In the rows, 128 means zero.
Families of rows that turns and mirrors carry onto each other, the same ones carrying the whole set onto itself: the rest of each named row's family, in list order
4 families of 8 rows
vaze: [130 120 117 141 149 127 140 141 150  97 105 114 147 155 127 165 119 139]
Tif: [ 99 153 140 133 115 119 185 128 152 118 113 112 135 149 147 150 129 151]
Sipop: [116 101  96 126 133 151 173 139 178 131 128 121 149 124 136 159 123 137]
fese: [127 130 106 147 153 118 143 136 146 107  98 109 147 158 130 161 123 141]
Pab: [136 102 108 147 152 133 151 144 144 113 108 108 130 156 126 160 112 141]
zofol: [120 153 123 145 121 113 149 152 110 125 100 125 120 160 163 137 148 127]
Laku: [105 133 101 131 103 132 174 145 144 157 122 136 124 126 166 139 159 121]
Tagu: [124 140 134 142 133 111 130 152 121 123 104 110 131 142 165 133 146 127]
zeg: [125 133 132 153 136 124 134 133 169 140 112 122 125 121 142 158 134 108]
nagin: [138 100  78 137 138 149 137 162 133 133 115 139 134 133 153 149 140 112]
tofab: [122 151 126 153 124 117 147 160 120 120  95 112 126 157 168 142 155 124]
zas: [103 133 101 128 104 142 181 147 139 152 126 133 120 126 171 132 151 124]
rebem: [120 128 131 149 125 119 140 143 178 143 125 135 122 117 134 154 118 123]
gupa: [135 107  78 139 139 139 130 166 132 132 115 131 128 133 162 151 136 117]
per: [117 111  98 120 128 156 177 126 164 140 130 135 132 132 128 160 123 144]
Laraf: [115 142 139 138 110 124 182 134 147 117 115 104 146 143 139 155 133 159]
Fidob: [116 123  90 120 117 145 186 157 118 115 116 127 141 158 157 140 140 157]
Rav: [121 143 121 151 123 114 145 165 123 115  98 114 133 149 175 138 149 118]
Ker: [119 124  87 115 123 145 183 164 129 107 112 118 139 168 155 141 134 154]
reb: [117 123 124 165 123 120 135 132 153 140 126 132 130 121 153 154 125 107]
bazuz: [124 132  96 105 129 149 185 161 132 113 103 118 139 158 148 142 147 156]
Vakef: [108 150 114 121 105 128 177 151 143 150 122 143 140 125 171 135 156 122]
gir: [101 139 138 132 112 118 184 125 152 123 124 114 138 141 126 143 148 141]
rab: [135 119 122 139 150 136 146 147 141  96 107 112 141 155 130 157 115 142]
dufo: [121 113  92 127 125 151 193 145 165 138 128 142 143 135 135 163 125 136]
vone: [113 124 114 123  97 150 175 157 138 148 130 142 121 124 169 134 151 121]
Gok: [139 116  81 137 142 147 141 166 131 133 106 139 132 140 174 156 122 120]
tisu: [130 109  83 132 144 140 139 163 140 144 114 145 123 137 156 134 135 102]
pusov: [125 122  90 120 134 145 184 155 111 118 104 115 148 160 166 137 147 141]
Baf: [117 103  93 118 130 153 173 131 166 128 132 137 139 124 128 152 114 137]
Miv: [102 148 143 130 112 127 188 126 156 120 112 117 136 149 137 145 135 143]
nud: [115 131 130 154 131 123 133 128 158 145 117 130 129 117 143 156 136 107]

Which other rows belong to the same family as Gok? Sipop, fese, zofol, reb, bazuz, gir, vone
Which other rows belong to the same family as Pab? Tagu, rebem, Laraf, Vakef, dufo, tisu, pusov
Which other rows belong to the same family as tofab? vaze, zas, gupa, Ker, Baf, Miv, nud

Families of rows that turns and mirrors carry onto each other, the same ones carrying the whole set onto itself: the rest of each named row's family, in list order
4 families of 4 rows
lizek: [117 130 147 151 128 123 106 112 124 117 140 132 162 151 137 128 152 138
 134 121 153 132 122  96 137 141 157 129 110  81 109 131  99]
ninez: [138 138 137 159  98 127 144 133 105 156 136 129 138 126 150 115 144 125
 138  89 113 116 123 133 132 132 137 130 135  90 135 146 111]
Bote: [140 131 132 110 132 130 144 144 158 126 128 140 100 113 155 135 100 161
 129 111 147 133 130 111 140 111 130 133 121 111 138 136 117]
bagi: [123 146 126 116 137 124 110 133 164 115 118 141 142 130 119 141 110 156
 128 121 142 143 130  92 125 128 153 127 110  98 101 141  99]
faril: [120 141 122 137 151 126 122 114 165 133 130 133 163 114 122 147 121 144
 137 127 142 151 108  96 137 122 158 155  89  99 116 135  97]
bem: [114 115 131 142 135 115 160 115 126 156 130 136 116  93 140 134 127 150
 130  89 134 129 110 140 155  94 138 134 121 115 133 120 111]
zopu: [118 161  99 167 131 130  89 140 152 142 148 145 150 134 121 143 144 128
 140 132 138 155 117 133 117 107 139 146 116 100 115 121 143]
vib: [121 166 101 138 125 125  92 157 152 120 137 144 129 138 113 140 122 132
 139 116 143 142 136 126 114 109 121 115 121 106 110 124 140]
kufim: [116 145 116 156 118 119 104 135 111 127 173 127 143 139 128 113 146 114
 157 105 148 126 118 136 126 117 123 116 114  90 122 121 127]
rolat: [109 123 142 149 135 110 124  98 133 129 106 138 148 126 132 158 143 155
 110 123 140 145 119 107 156 115 160 140 123  95 108 117 108]
Duf: [153 156 113 163 119 147 124 135 141 160 138 135 139 100 136 142 144 134
 125 110 103 135 111 129 132 117 102 128 117 101 157 142 136]
nulez: [117 118 151 141 126 123 160 121 118 130 137 135 123 122 166 132 135 135
 147 101 165 121 128 107 151 114 141 145 107  95 133 124 113]
boda: [149 127 131 131 133 131 148 124 153 148 143 133 118 106 167 140 113 157
 129 128 136 144 108 123 148 110 144 164 122 103 154 131 120]
Gili: [136 133 118 162 122 122 114 126 122 156 140 125 135 128 119 117 143 141
 119 105 105 134 102 164 141 126 131 115 145 115 144 135 110]
tes: [153 158 117 138 109 141 123 155 146 141 117 139 118 119 132 133 124 143
 120 101 109 128 134 126 123 127 109 111 134 107 142 150 129]
Lum: [111 138 114 159 142 113  90 114 129 113 143 126 149 138 109 144 148 129
 127 130 150 143 109 136 152 113 117 112 115 107 131 107 128]

Which other rows belong to the same family as rolat? bem, Gili, Lum
Which other rows belong to the same family as faril? zopu, Duf, boda
Which other rows belong to the same family as tes? Bote, bagi, vib

